128 stands for zero in the data rows.
Here are some points:
tensor([125, 135, 149, 128, 134, 132, 119, 161])
tensor([144, 174,  95, 142, 111, 151, 112, 127])
tensor([145, 108, 138, 152, 135, 104, 145, 132])
tensor([156, 138, 114, 113, 109, 118, 147, 147])
tensor([136, 137,  91, 113, 100, 197, 117, 115])
tensor([123,  84,  69, 126, 121, 155, 101, 126])
tensor([132, 117, 135, 118, 111, 192, 116, 120])
tensor([120,  96,  89, 116, 107, 136, 129, 145])
tensor([151, 151, 181, 151, 162,  73, 138, 127])
tensor([147, 140, 157, 132, 148, 143, 123, 123])
tensor([154, 133, 137, 150, 126, 141, 141, 114])
tensor([103,  87,  64, 127,  84, 121, 123, 139])
tensor([129, 148, 145, 166, 179,   0, 181, 139])
Then 12 other points, each followed by its number:
tensor([116, 129,  83, 130, 106, 201, 104, 127]) 0
tensor([ 87, 111,  50, 129, 113, 204,  91, 118]) 1
tensor([122, 143, 171,  96, 118, 168, 144, 114]) 2
tensor([117, 133,  59, 152, 117,  96, 121, 129]) 3
tensor([160, 144, 164, 106, 137, 126, 149, 143]) 4
tensor([123, 114,  69, 122, 118, 167, 106, 129]) 5
tensor([111, 175, 127, 111, 164, 175, 148, 133]) 6
tensor([134, 141, 125, 136, 123, 141, 127, 142]) 7
tensor([135, 150, 162, 118, 119, 108, 135, 128]) 8
tensor([131, 140, 132, 148, 126,  16, 132, 140]) 9
tensor([135,  64,  77, 137,  68, 133,  82, 132]) 10
tensor([101, 104,  99, 154,  89, 139, 126, 155]) 11
Which two of these numbered points are nearest to each point below, looking only along the 3 directions in which the first points spread most? Their numbers follow each, nearest first.
tensor([123, 127,  75, 147, 109, 166,  88, 122]) > 5 0
tensor([137, 132, 249, 117, 146,  56, 152,  86]) > 4 8
tensor([136, 138, 162, 119, 118, 169, 125, 126]) > 2 6
tensor([137, 145,  82, 139,  80, 107, 106, 103]) > 3 11
tensor([123, 128, 138, 116, 162, 104, 154, 130]) > 8 4
tensor([182, 118, 216, 105, 139,  85, 125,  80]) > 4 8
tensor([123, 121, 128, 123, 116, 146, 113, 110]) > 7 2
tensor([136, 140, 108, 108,  97, 199, 111, 119]) > 0 5
tensor([146, 132,  96, 133,  89, 159, 135, 147]) > 5 7
tensor([124, 100,  94, 139,  98, 127, 103, 144]) > 11 5
tensor([136, 149, 179, 115, 151, 119, 151, 133]) > 4 8
tensor([ 91, 109,  90, 142, 112, 118, 100, 139]) > 11 10
